Each row below has a hidden score, from 0 to 20, with 10 about the middle. What is it? The score is a weighted sum of the row's numbers plus the product of two more (or one squared), each taken from its middle value.
{ 0.60, -0.95, -0.09,  0.93,  0.47, -0.62, -1.06, -0.91,  1.37, -0.11,
 -0.89,  1.76,  1.56,  0.97, -0.19,  1.37}: 7
{-0.04, -0.14, -0.56,  0.18,  1.03,  0.32, -0.28, -0.50, -0.36,  0.53,
  0.16,  0.77,  0.67,  0.47, -0.17,  0.50}: 11
{-0.81,  0.58, -0.48, -0.22,  0.20,  0.28,  0.79,  1.07, -1.21,  0.26,
  0.96, -1.54, -1.04, -0.65,  0.16, -1.06}: 13
{-0.18,  0.49, -0.11,  1.89,  0.66, -0.26, -1.46, -1.51,  1.07,  0.99,
 -1.21,  0.43,  1.21,  1.45, -0.53,  0.84}: 12
{ 0.62, -1.03, -0.60,  1.80,  0.53, -0.21, -1.68, -1.98,  1.72,  0.68,
 -2.17,  2.19,  2.19,  1.87, -0.79,  1.97}: 7
{ 0.21, -0.60,  1.61,  0.03, -1.26, -0.28,  0.38,  0.09,  1.24, -0.79,
 -0.97, -0.59, -0.41, -0.01,  0.90,  0.04}: 10
{-0.07, -0.07,  1.09, -1.33, -0.96, -0.26,  1.47,  1.32, -0.73, -1.06,
  1.16, -1.18, -1.84, -1.61,  0.33, -0.95}: 12
{-0.10, -0.45,  1.72, -1.07, -1.77, -0.63,  1.56,  0.94,  0.03, -0.19,
  0.15, -1.58, -1.65, -0.96,  1.24, -0.92}: 10
{-0.11,  0.84, -0.59,  0.34,  1.26,  0.62, -0.97, -0.62,  0.10,  0.35,
  0.09,  0.85,  0.96,  0.38, -1.07,  0.80}: 10
{ 0.48, -0.53,  0.47,  1.06, -0.25,  0.02, -1.06, -0.62,  0.87, -0.19,
 -0.96,  0.63,  0.65,  0.90,  0.46,  0.65}: 9
{ 0.22,  0.10, -0.38,  0.25,  0.21, -0.13, -0.43, -0.18,  0.22, -0.04,
 -0.17,  0.54,  0.79,  0.54,  0.14,  0.45}: 9
{-0.25, -0.16, -0.35,  1.25,  0.16, -0.06, -1.77, -1.61,  1.36,  1.05,
 -1.48,  0.40,  1.05,  1.81, -0.49,  0.74}: 9
{-0.32,  0.47, -0.02, -1.38, -0.47, -0.46,  0.89,  0.88, -0.34, -0.32,
  1.02, -0.57, -0.84, -0.80,  0.07, -0.77}: 10
{-0.42,  1.34, -1.07,  0.11,  0.71,  0.48, -0.45,  0.43, -0.80,  0.69,
  0.93,  0.15, -0.02, -0.36,  0.04, -0.44}: 9
{ 0.47, -0.66, -0.69,  0.66,  0.14, -0.31, -0.92, -0.72,  0.60, -0.40,
 -0.68,  1.73,  1.07,  0.58,  0.69,  1.02}: 3
{ 0.03, -0.49,  0.96,  0.60, -1.13, -0.37, -0.20, -0.40,  0.52,  0.07,
 -1.04, -0.24, -0.38,  0.18,  0.44,  0.04}: 8
{ 0.04,  0.30, -1.04,  0.65,  1.14,  0.52, -1.00, -0.63,  0.01,  0.38,
 -0.11,  1.32,  1.37,  0.72, -0.93,  0.44}: 10
{-0.26,  0.82, -0.73, -0.13,  1.23,  0.74,  0.36,  0.35, -0.74, -0.11,
  0.71, -0.06,  0.09, -0.06, -1.06, -0.41}: 13
{ 0.05,  0.16,  0.17, -0.16,  0.17,  0.55,  0.03,  0.08,  0.07, -0.03,
  0.01, -0.34, -0.13, -0.07,  0.20, -0.18}: 11
{-0.05,  0.54,  1.03, -0.86, -0.64, -0.29,  0.90,  1.24, -0.63, -0.74,
  0.67, -1.55, -1.17, -0.95,  0.66, -0.56}: 13
{ 0.75, -0.64, -0.69, -0.55,  0.51,  0.50,  0.45,  0.63, -0.33, -1.56,
  1.15,  1.48,  0.48, -1.11,  0.77,  0.45}: 5
{-0.15,  0.58, -1.14, -0.33,  1.39,  0.15,  0.18,  0.36, -0.93, -0.01,
  1.26,  0.61,  0.36, -0.21, -0.90, -0.23}: 12
{ 0.38, -0.97,  2.00, -1.16, -1.68, -0.85,  1.10,  0.84,  0.09, -1.13,
  0.10, -0.64, -1.04, -0.72,  0.98, -0.58}: 11
{-0.65,  0.89, -0.68, -0.50,  0.29,  0.44,  0.72,  0.84, -1.66,  1.03,
  1.51, -0.96, -1.15, -1.06, -0.42, -1.05}: 13
{ 0.54, -1.13,  0.77, -0.24, -1.14, -0.16,  0.53, -0.06,  0.77, -0.73,
 -0.60,  0.41,  0.04, -0.19,  1.51,  0.84}: 4
{ 0.35, -0.99,  1.96, -2.53, -2.13, -0.54,  2.38,  2.59, -1.08, -1.84,
  1.90, -1.15, -2.42, -2.43,  2.19, -1.53}: 10
{ 0.52, -1.21,  0.23,  1.01, -0.30,  0.33, -0.95, -1.13,  1.58, -0.17,
 -1.51,  0.85,  0.98,  0.86,  0.35,  1.22}: 6
{ 0.28, -0.80, -0.22,  1.01,  0.40, -0.29, -0.63, -1.14,  1.09,  0.49,
 -1.06,  0.96,  1.33,  1.00, -0.50,  1.10}: 9
{-0.68,  1.38,  0.49, -0.65, -0.33, -0.86,  0.76,  0.47, -0.27,  0.68,
  0.26, -1.84, -1.02, -0.18, -0.82, -0.60}: 19
{ 0.50, -0.38, -1.09,  1.76,  0.94,  0.41, -1.61, -1.98,  1.36,  1.01,
 -1.69,  2.06,  2.07,  1.89, -1.34,  1.41}: 10
{ 1.19, -2.39,  0.72, -0.82, -0.64, -0.08,  0.00, -0.01,  0.83, -2.02,
 -0.30,  2.30,  0.99, -0.49,  1.08,  1.39}: 1
{-0.01, -0.57,  1.21, -1.00, -0.76, -0.39,  1.57,  1.08, -0.51, -1.09,
  0.77, -0.65, -1.23, -0.97,  1.14, -0.88}: 10
{ 0.10, -0.06,  0.37,  1.12, -0.61,  0.33, -1.52, -1.42,  1.63,  0.79,
 -1.87, -0.48,  0.83,  1.54, -0.15,  0.60}: 10
{ 0.15, -0.06, -0.46, -0.54,  0.57, -0.01,  0.60,  0.11,  0.14, -0.30,
  0.59,  0.62,  0.34,  0.09,  0.08,  0.34}: 10
{ 0.20, -0.76,  0.45, -0.52, -0.13,  0.37,  0.88,  0.49, -0.42, -0.15,
  0.36, -0.15, -0.46, -0.61,  0.89, -0.75}: 13
{-0.23,  0.97, -1.21, -0.07,  1.14,  0.10,  0.17,  0.62, -1.36, -0.07,
  1.02,  0.16,  0.15, -0.62, -0.69, -0.52}: 10
{ 0.22, -1.01,  1.15, -1.16, -1.35, -0.20,  1.16,  0.68,  0.29, -1.22,
  0.52, -0.61, -1.35, -1.07, -0.01, -0.63}: 10
{-0.71,  1.47, -2.32,  0.15,  2.17,  1.18, -0.45, -0.17, -1.52,  0.87,
  1.21, -0.04,  0.77,  0.75, -2.51, -0.07}: 13
{ 0.68, -0.80,  0.25, -0.38, -0.52,  0.02, -0.81, -0.16,  0.96, -0.34,
 -0.47,  0.97,  0.41, -0.08,  1.03,  0.64}: 6
{-0.29,  1.71, -1.97,  0.93,  2.28,  0.08, -1.10, -1.02, -0.72,  0.84,
  0.15,  0.98,  1.64,  1.10, -2.41,  0.70}: 13
{ 0.56, -1.10, -0.69,  1.21,  0.32, -0.42, -1.57, -0.94,  0.70,  0.12,
 -0.97,  1.86,  2.01,  1.13,  0.27,  1.61}: 5
{ 0.21, -0.15,  0.58,  0.40, -0.64, -0.82,  0.00, -0.38,  0.67, -0.82,
 -0.85, -0.27, -0.22, -0.14, -0.01,  0.21}: 8
{-0.66,  0.49,  2.41, -0.46, -1.86, -1.17,  1.62,  1.02,  0.34,  0.57,
 -0.36, -3.25, -2.92, -0.91,  0.84, -1.66}: 15
{ 0.67, -0.65,  0.60, -0.12, -0.65,  0.04, -0.47, -0.22,  0.62, -1.51,
 -0.33,  1.23,  0.63, -0.03, -0.06,  0.64}: 6
{ 0.24,  0.26, -1.11, -0.85,  0.32,  0.60, -0.25,  0.20, -0.31, -0.91,
  1.00,  1.77,  1.07, -0.50, -0.96,  0.01}: 7
{-0.29,  1.26, -1.52,  0.68,  1.37,  0.18, -0.69, -0.52, -0.62,  0.58,
  0.39,  0.46,  0.85,  0.62, -1.69,  0.34}: 12
{ 0.38, -1.08,  0.05,  0.49,  0.37, -0.24, -0.49, -0.91,  1.04, -0.01,
 -0.80,  1.07,  0.69,  0.97,  0.83,  0.72}: 8
{-0.02,  0.80, -2.21,  0.01,  2.29,  1.12, -0.48,  0.09, -1.63, -0.02,
  1.31,  1.71,  1.58, -0.09, -1.80,  0.43}: 10
{-0.07,  0.48, -0.39,  0.19,  0.29,  0.20, -0.26, -0.22, -0.09,  0.01,
  0.16,  0.48,  0.30,  0.05, -0.57,  0.14}: 9
{-0.20,  0.20,  0.51,  0.10, -0.66,  0.32, -0.13, -0.37,  0.42,  0.06,
 -0.36, -0.48, -0.22,  0.31, -0.04, -0.08}: 7
{ 0.12,  0.28, -1.33,  0.47,  0.76,  0.30, -0.43, -0.93, -0.21,  0.43,
 -0.19,  0.83,  0.93,  0.86, -1.61,  0.42}: 11
{ 0.47, -1.12,  1.03, -0.86, -1.05, -0.38,  0.23,  0.83,  0.24, -1.64,
  0.32,  0.37, -0.42, -1.16,  0.72,  0.25}: 8
{-0.08,  0.31,  0.24, -0.82, -0.46, -0.34,  0.75,  0.62, -0.50,  0.08,
  0.69, -0.39, -0.71, -0.58,  0.23, -0.90}: 12
{ 0.08,  0.22, -1.14,  0.15,  1.13,  0.11,  0.05,  0.14, -0.75,  0.51,
  0.82,  0.70,  0.57, -0.41,  0.00, -0.02}: 13
{-0.17, -0.07,  0.32,  0.38, -0.36,  0.42, -0.19, -0.16,  0.03,  0.55,
 -0.46, -0.34, -0.16,  0.98,  0.65, -0.03}: 5
{-0.29, -0.12,  0.83, -0.07, -1.22,  0.70,  0.82,  0.67, -0.21, -0.08,
 -0.43, -1.25, -1.14, -0.12,  0.34, -0.39}: 2
{-0.24,  0.07, -0.73,  0.96,  1.14, -0.13, -0.93, -0.41,  0.46,  0.54,
 -0.59,  0.68,  0.84,  0.96,  0.02,  1.03}: 7
{-0.19,  0.06, -1.20,  1.25,  1.51,  0.62, -1.75, -1.52,  0.48,  1.09,
 -0.72,  1.14,  1.46,  1.35, -0.71,  0.85}: 12
{ 0.04,  1.11, -1.57,  2.53,  1.91,  0.79, -2.26, -2.35,  1.02,  1.60,
 -1.73,  1.09,  1.91,  2.54, -1.07,  1.29}: 15
{-0.50,  1.13, -0.74, -1.56,  0.57, -0.36,  1.11,  1.17, -1.86, -0.40,
  1.81, -0.59, -1.07, -1.16, -0.71, -1.27}: 12
{ 0.00,  0.28,  0.34,  0.62, -0.26, -0.15, -0.05, -0.26,  0.55,  0.27,
 -0.44, -0.95, -0.40,  0.32,  0.61, -0.25}: 13
{-0.03,  0.21, -0.37, -0.35,  0.54,  0.95,  0.54,  0.16, -0.62, -0.42,
  0.67,  0.26, -0.04, -0.71, -0.01, -0.16}: 10
{-0.23,  0.58,  0.87,  0.94, -0.45,  0.06, -0.47, -1.02,  1.00,  1.36,
 -1.36, -1.30, -0.10,  1.15, -0.46,  0.03}: 15
{-0.35,  1.26,  0.09, -0.25, -0.11,  0.03,  0.01,  0.32, -1.20,  0.16,
  0.41, -0.76, -0.27, -0.10, -0.86, -0.44}: 13
{-0.05,  1.25, -1.64,  0.54,  1.40,  0.00, -0.55, -0.68, -0.66,  0.58,
 -0.04,  1.23,  1.16,  0.64, -1.66,  0.42}: 12
{-0.25,  1.78, -2.30,  1.60,  2.34,  1.11, -2.02, -1.55,  0.16,  1.30,
 -0.24,  1.11,  1.73,  1.46, -2.36,  0.53}: 13
{-0.11,  0.55,  0.51,  0.17, -0.26, -0.03, -0.50, -0.20,  0.42,  0.70,
 -0.50, -0.44, -0.32,  0.66,  1.03,  0.00}: 5
{ 0.55, -1.40, -0.60, -0.21, -0.06, -0.63,  0.03,  0.09, -0.34, -0.85,
  0.31,  1.55,  0.55, -0.65,  0.03,  0.19}: 3
{-0.30, -0.35,  1.47, -1.58, -1.55, -0.50,  1.32,  1.64, -0.73, -0.50,
  1.00, -2.01, -1.97, -1.46,  1.03, -1.38}: 13
{-0.10,  0.25,  0.50, -0.40, -0.40,  0.40,  0.24,  0.30,  0.09, -0.06,
 -0.10, -0.77, -0.37, -0.04,  0.71, -0.46}: 9
{-0.23,  0.46,  0.12, -0.21,  0.00,  0.01,  0.27,  0.52, -0.56,  0.52,
 -0.08, -1.00, -0.53, -0.27,  0.67, -0.51}: 11
{-0.83,  0.90,  0.14,  0.34,  0.23,  0.36,  0.18,  0.39, -0.71,  1.70,
  0.27, -1.79, -1.02,  0.27, -0.38, -0.87}: 9
{-0.38,  0.56, -0.44,  0.48,  0.90,  0.81, -0.67, -0.39,  0.18,  0.12,
 -0.31,  0.34,  0.27,  0.51, -0.17, -0.02}: 8
{-0.15, -0.45,  0.64,  0.29, -0.81, -0.05,  0.30, -0.53,  0.36,  0.63,
 -0.62, -1.08, -0.78,  0.33,  0.72, -0.21}: 9
{ 0.42, -0.98,  0.25,  0.56, -0.21,  0.53, -0.57, -0.76,  1.07, -0.74,
 -0.74,  0.82,  0.78,  0.60,  0.39,  0.47}: 7
{-0.16,  0.21,  0.40,  0.42, -0.39, -0.42, -0.39, -0.28, -0.03,  0.15,
 -0.85, -0.78, -0.41,  0.28, -0.03,  0.22}: 11
{-0.52,  0.75, -1.39,  0.71,  1.11,  0.29, -0.78, -0.89, -0.09,  0.83,
 -0.04,  0.47,  0.98,  0.75, -0.58,  0.33}: 9
{ 0.09, -0.41,  0.66,  1.19, -0.63, -0.43, -0.73, -1.10,  1.19,  0.61,
 -1.70, -0.19,  0.18,  1.25,  1.36,  0.64}: 8
{ 0.17,  0.32, -0.65,  0.79,  1.28,  0.00, -1.00, -0.58,  0.21,  0.45,
 -0.25,  1.10,  1.29,  0.76, -1.60,  0.94}: 12
{-0.19,  0.20,  0.24, -1.34, -0.29, -0.49,  1.29,  1.13, -1.33, -0.59,
  1.24, -0.63, -1.39, -0.80,  0.56, -0.96}: 11
{-0.13,  0.41,  0.27, -0.20,  0.17,  0.04,  0.07,  0.28, -0.11,  0.25,
  0.08, -0.50, -0.19, -0.24, -0.20, -0.27}: 13
{-0.96,  0.35,  1.23,  0.23, -0.73,  0.10,  0.29, -0.32,  0.43,  1.68,
 -0.99, -2.16, -1.12,  0.68, -0.25, -0.66}: 5
{-0.33,  1.27, -0.95,  0.22,  0.94,  1.16, -0.01,  0.41, -1.11,  0.63,
  0.72,  0.13,  0.25, -0.39, -0.92,  0.01}: 7
{-0.33,  0.10, -0.61, -0.68,  0.50,  0.24,  0.04,  0.70, -0.78,  0.12,
  0.82, -0.09, -0.30, -0.67,  0.46, -0.34}: 12
{ 0.24, -0.98,  1.38,  0.21, -0.85,  0.07,  0.20, -0.06,  0.96, -0.35,
 -0.89, -0.73, -0.31,  0.33,  1.30, -0.09}: 10
{ 0.34, -0.90,  0.71,  0.51, -0.18,  0.04, -0.22, -0.08,  0.66, -0.06,
 -0.47,  0.74,  0.14, -0.08,  0.77,  0.43}: 10
{-0.27,  0.25,  0.66, -0.73, -0.20, -0.03,  0.54,  0.83, -0.70,  0.35,
  0.74, -1.05, -0.82, -0.68, -0.74, -0.34}: 14
{ 0.09, -0.24,  0.71, -0.76, -0.47, -0.01,  0.46,  0.66, -0.55, -0.17,
  0.38, -0.45, -0.62, -0.37,  0.47, -0.48}: 11
{ 0.04, -0.84,  1.38, -1.51, -1.05, -0.82,  1.39,  1.44, -0.26, -1.46,
  1.22, -0.96, -1.30, -1.52,  0.95, -0.95}: 12
{-0.47,  0.60,  0.57, -1.18, -0.63,  0.00,  1.13,  1.11, -0.97, -0.15,
  1.13, -1.67, -1.32, -1.12, -0.13, -1.23}: 13
{ 0.93, -1.37,  0.53, -0.14, -1.24, -0.20, -1.03, -0.46,  1.78, -0.54,
 -1.38,  1.09,  0.67,  0.46,  0.42,  1.01}: 6
{-0.69,  0.91, -0.50, -0.43,  0.95, -0.58,  0.07,  0.44, -0.59,  0.46,
  0.70, -0.50, -0.27, -0.27, -0.89, -0.22}: 13
{ 0.37, -1.49,  2.69, -1.18, -2.50, -0.90,  1.71,  0.87,  0.70, -1.47,
 -0.42, -1.64, -2.09, -1.36,  2.52, -1.06}: 10
{ 0.35, -0.88,  1.82,  1.01, -1.58, -0.04, -0.10, -1.22,  2.26,  0.34,
 -2.38, -0.58, -0.10,  1.08,  0.59,  0.39}: 14
{-0.02,  0.13,  0.63, -1.13, -0.14, -0.73,  1.43,  1.44, -0.83, -1.08,
  1.51, -0.30, -0.68, -1.24,  0.76, -0.67}: 10
{-0.06,  0.42, -0.80,  1.41,  0.07,  0.30, -1.67, -1.63,  0.60,  0.99,
 -1.11,  0.21,  0.85,  1.30, -0.42,  0.56}: 8
{ 0.23, -0.53,  0.93,  0.69, -0.61, -0.87, -0.84, -0.97,  1.37,  0.31,
 -1.80, -0.42,  0.31,  0.95,  2.03,  0.91}: 9
{-0.69,  1.13, -0.31, -0.14,  0.61, -0.11,  0.73,  0.57, -0.65,  0.49,
  0.63, -0.79, -0.51, -0.13, -0.56, -0.48}: 12
{ 0.05, -0.61,  1.21, -0.57, -2.09, -0.54,  0.48,  0.77,  0.22, -0.65,
 -0.31, -1.04, -1.33, -0.72,  1.65, -0.75}: 5
{ 0.33, -1.07,  0.38, -0.36, -0.23, -0.99,  0.20,  0.00,  0.13, -1.00,
 -0.10,  0.38, -0.11, -0.26,  0.20,  0.11}: 3
{ 0.64, -1.76,  1.24, -1.22, -1.08, -0.81,  0.87,  0.91,  0.41, -1.36,
  0.23,  0.06, -0.83, -0.80,  1.82,  0.17}: 7
{-0.39,  0.79,  1.82, -0.73, -1.31, -1.25,  1.37,  0.69,  0.24,  0.31,
  0.03, -2.32, -1.93, -0.52,  1.63, -1.33}: 17
{ 1.25, -2.41,  1.17, -1.70, -1.94, -0.61,  0.84,  0.72,  0.59, -2.01,
  0.28,  0.90, -0.59, -1.33,  2.71,  0.35}: 3
{-0.39,  0.02,  1.51, -1.92, -1.44, -0.38,  1.94,  1.80, -0.78, -0.76,
  1.11, -2.17, -2.37, -1.93,  1.65, -1.65}: 11
{ 0.21,  0.25, -0.97,  1.40,  1.12,  0.49, -1.21, -1.18,  0.84,  0.35,
 -0.89,  0.95,  1.48,  1.43, -0.79,  1.02}: 10
{ 0.05, -0.26, -1.92,  1.97,  1.60,  1.07, -2.02, -1.95,  0.83,  1.05,
 -1.46,  1.84,  2.21,  1.98, -2.07,  1.73}: 7
{ 0.66, -1.66,  0.26,  1.01, -0.89, -0.46, -0.80, -0.94,  2.00, -0.38,
 -1.79,  1.26,  0.97,  1.21,  0.76,  1.06}: 4
{ 0.16, -0.37, -0.12,  0.60,  0.51,  0.37, -0.53, -0.24,  0.20, -0.20,
 -0.22,  0.18,  0.47,  0.48, -0.36,  0.42}: 11
{-0.18,  0.22, -0.60, -0.23,  0.77,  0.84, -0.10, -0.06, -0.51,  0.53,
  0.32,  0.05,  0.17, -0.08,  0.41, -0.14}: 10
{-0.30,  0.99,  0.00,  0.93, -0.36,  0.55, -0.10, -0.71,  0.03,  1.31,
 -1.04, -1.22, -0.05,  0.99, -0.35,  0.00}: 13
{ 0.10,  0.17, -0.85, -0.50,  0.95,  0.10,  0.49,  0.09, -0.51, -0.25,
  0.66,  0.23, -0.06, -0.27, -0.38, -0.05}: 10
{-0.63,  1.96, -0.92, -0.80,  0.86,  0.38,  0.21,  0.76, -1.49,  0.17,
  1.44, -0.57, -0.25, -0.83, -0.68, -0.79}: 12
{ 0.30, -0.53,  0.01,  0.87,  0.04, -0.30, -0.94, -1.17,  1.34,  0.40,
 -1.24,  0.90,  0.75,  0.68, -0.45,  0.74}: 10
{-0.23,  0.15, -0.31, -0.35,  0.48,  0.43,  0.16,  0.08, -0.66,  0.25,
  0.56, -0.25, -0.46, -0.30, -0.07, -0.41}: 12
{ 0.00, -0.04,  0.56,  0.28, -0.74, -0.19,  0.32, -0.24,  0.02,  0.30,
 -0.38, -0.64, -0.39,  0.38,  0.45, -0.43}: 12
{ 0.38, -0.55, -0.18, -0.91, -1.03,  0.46,  0.94,  0.37,  0.31, -1.23,
  0.69,  0.36,  0.07, -0.65,  0.62, -0.03}: 5
{ 0.28, -0.73,  0.27, -0.10,  0.05,  0.05,  0.01, -0.09,  0.48, -0.15,
 -0.29, -0.05,  0.05, -0.05,  0.38,  0.34}: 11
{-0.22,  0.43, -0.87, -0.06,  0.70,  0.12, -0.08,  0.05, -0.62,  0.42,
  0.39,  0.46,  0.16, -0.12, -0.27,  0.12}: 9
{ 0.23, -0.89,  1.01, -1.51, -1.33,  0.63,  1.54,  1.74, -0.16, -1.86,
  0.93,  0.12, -0.75, -1.73,  1.31, -0.17}: 2
{-0.17,  0.54, -0.17,  0.42, -0.36,  0.48, -0.57, -0.86,  0.53,  0.79,
 -0.73, -0.18, -0.05,  0.54, -0.77, -0.06}: 8
{ 0.65, -0.19, -1.26,  1.13,  0.73, -0.29, -0.93, -0.85,  0.48,  0.07,
 -0.60,  1.60,  1.45,  1.06,  0.09,  1.27}: 6
{-0.20,  0.23,  0.81, -1.00, -0.11,  0.53,  1.08,  0.62, -0.63, -0.48,
  0.48, -0.99, -1.08, -0.46,  0.37, -0.87}: 12
{ 0.59, -1.48,  0.80, -0.15, -1.46, -0.35, -0.04, -0.05,  0.73, -0.81,
 -0.53,  0.91,  0.05, -0.32,  1.24,  0.67}: 4
{ 0.29,  0.18, -0.73,  0.88,  0.75,  0.89, -0.58, -0.49,  0.34,  0.25,
 -0.30,  1.59,  0.88,  0.33, -1.10,  0.10}: 10
{ 0.67, -0.94,  1.53,  0.45, -1.06, -0.12, -0.31, -0.68,  1.21, -0.37,
 -1.48,  0.54, -0.09,  0.70,  1.31,  0.46}: 9
{ 0.25, -0.78,  0.30,  2.27, -0.43,  0.08, -1.72, -2.19,  2.41,  1.25,
 -2.85,  0.14,  0.82,  2.28,  0.04,  1.22}: 10
{ 0.01,  0.80, -0.56,  0.93,  0.45, -0.08, -0.28, -0.38,  0.16,  0.55,
 -0.31,  0.51,  0.52,  0.33,  0.66,  0.45}: 8
{ 0.03,  0.16, -0.40,  0.60,  0.25,  0.76, -0.82, -0.77,  0.45,  0.65,
 -0.70,  0.78,  0.60,  0.76, -0.26,  0.34}: 5
{-0.64,  0.92,  0.54, -1.76, -0.22, -0.29,  1.76,  1.89, -1.80,  0.11,
  2.19, -2.04, -1.88, -1.83,  1.05, -1.54}: 15
{ 0.43, -1.35,  0.87,  0.71, -0.84, -0.29, -0.45, -0.46,  1.37, -0.14,
 -1.11,  0.51,  0.27,  0.56,  0.44,  0.55}: 8
{ 0.17, -0.66,  1.44, -0.40, -1.84,  0.04,  0.31, -0.27,  0.58, -0.20,
 -1.11, -0.74, -0.24, -0.20, -0.09,  0.33}: 8
{ 0.06,  0.09,  0.29, -0.66, -0.77, -0.46,  0.50,  0.60, -0.88, -0.71,
  0.61,  0.05, -0.25, -0.75,  0.01, -0.21}: 8
{-0.19,  0.77, -1.74,  0.91,  2.06,  0.78, -0.80, -0.69, -0.45,  1.05,
  0.41,  0.81,  1.28,  0.63, -2.24,  0.27}: 15
{-0.10,  0.36,  0.55, -0.78, -0.55, -0.19,  0.98,  1.16, -0.52, -0.12,
  0.73, -0.82, -1.15, -0.80, -0.05, -0.55}: 11
{-0.13, -0.22, -0.99,  1.64,  0.85, -0.16, -1.40, -1.29,  0.64,  0.99,
 -0.74,  0.78,  1.32,  1.27, -1.61,  0.87}: 12
{-0.72,  1.46,  0.23, -1.82,  0.13, -0.22,  2.14,  1.84, -2.08,  0.21,
  2.55, -1.39, -1.52, -1.97,  0.22, -1.67}: 15
{-0.12, -0.30,  0.11,  1.39,  0.67,  0.24, -1.08, -1.19,  0.91,  0.92,
 -1.14,  0.24,  1.12,  1.38, -0.47,  0.88}: 12
{-0.11,  0.58, -1.28,  1.14,  1.18, -0.16, -1.22, -1.16,  0.61,  0.73,
 -0.83,  0.74,  1.38,  1.29, -0.59,  0.72}: 9
{ 0.16, -0.91, -0.34,  1.53,  0.33, -0.65, -1.29, -1.72,  1.19,  0.56,
 -1.70,  0.31,  1.14,  1.55, -0.41,  0.84}: 6
{-0.31,  0.71,  0.03, -1.11,  0.10, -0.26,  1.22,  1.75, -1.56, -0.75,
  1.63, -0.93, -1.16, -2.02, -0.64, -1.02}: 14
{ 0.00,  0.19, -0.64,  0.01,  0.07,  0.18, -0.48, -0.43,  0.62,  0.06,
 -0.30,  0.31,  0.58,  0.10, -0.51,  0.39}: 8
{ 0.20,  0.04, -0.15,  0.60,  0.07,  0.21, -0.55, -0.49,  0.36,  0.06,
 -0.64,  0.17,  0.34,  0.72, -1.10,  0.34}: 12
{-0.29, -0.18, -0.11, -1.28,  0.17, -0.40,  0.94,  0.67, -0.43, -0.77,
  0.90, -0.13, -0.51, -0.94,  0.26, -0.32}: 8
{-0.33,  0.18, -0.16,  1.20,  0.53,  0.86, -0.88, -0.91,  0.87,  0.74,
 -1.19, -0.41,  0.49,  1.32,  0.31,  0.60}: 6
{ 0.22, -0.43, -0.05,  1.29,  0.13,  0.57, -1.19, -1.30,  0.79,  0.75,
 -1.25,  0.65,  0.82,  1.39,  0.03,  0.75}: 8
{-0.35,  1.29, -0.64,  0.56,  1.03,  0.77,  0.08, -0.04, -0.81,  1.37,
  0.39, -0.69, -0.22,  0.19, -1.26, -0.33}: 14
{-0.20,  1.22, -1.17, -0.82,  1.32,  0.36,  1.02,  1.14, -1.61, -0.30,
  2.06,  0.74,  0.12, -1.54, -0.08, -0.63}: 13
{ 0.11, -0.97,  1.22, -0.53, -0.61, -0.52,  0.24,  0.45,  0.39, -0.95,
  0.05, -0.72, -0.60, -0.68,  0.83,  0.05}: 12
{ 0.08, -0.02, -0.91, -1.07,  0.84,  0.04,  0.49,  0.42, -0.49, -1.14,
  1.28,  0.88,  0.05, -0.32,  0.53, -0.46}: 5
{ 0.16, -0.24, -1.08, -2.87,  0.10, -0.31,  2.05,  2.18, -2.47, -2.24,
  3.34,  0.58, -0.69, -2.90,  0.76, -0.56}: 5
{-0.29,  1.09, -0.78, -0.30,  1.74,  0.74, -0.02,  0.72, -0.91,  0.74,
  1.29,  0.17, -0.18, -0.23, -0.95, -0.56}: 15
{ 0.19, -0.02,  1.78,  0.40, -1.46, -0.34, -0.07, -1.05,  1.47,  0.20,
 -1.81, -1.53, -0.62,  0.55,  1.80,  0.14}: 15
{-0.69,  0.48,  1.32, -2.45, -0.88, -0.04,  1.94,  2.29, -2.06, -0.50,
  2.27, -2.40, -2.67, -2.19,  0.48, -2.20}: 17
{ 0.10, -0.43,  0.45,  0.21, -0.57, -0.17,  0.17, -0.13,  0.45, -0.22,
 -0.17, -0.65, -0.14, -0.07,  0.13, -0.19}: 11
{-0.87,  1.12, -0.89,  0.02,  0.34,  0.14, -0.15, -0.35, -0.70,  0.27,
  0.57, -0.38, -0.32,  0.43, -0.97, -0.63}: 9
{ 0.27, -1.54, -0.22, -0.07, -0.32, -0.48, -0.39, -0.13,  0.76,  0.08,
 -0.48,  0.53,  0.24,  0.20, -0.57,  0.41}: 9
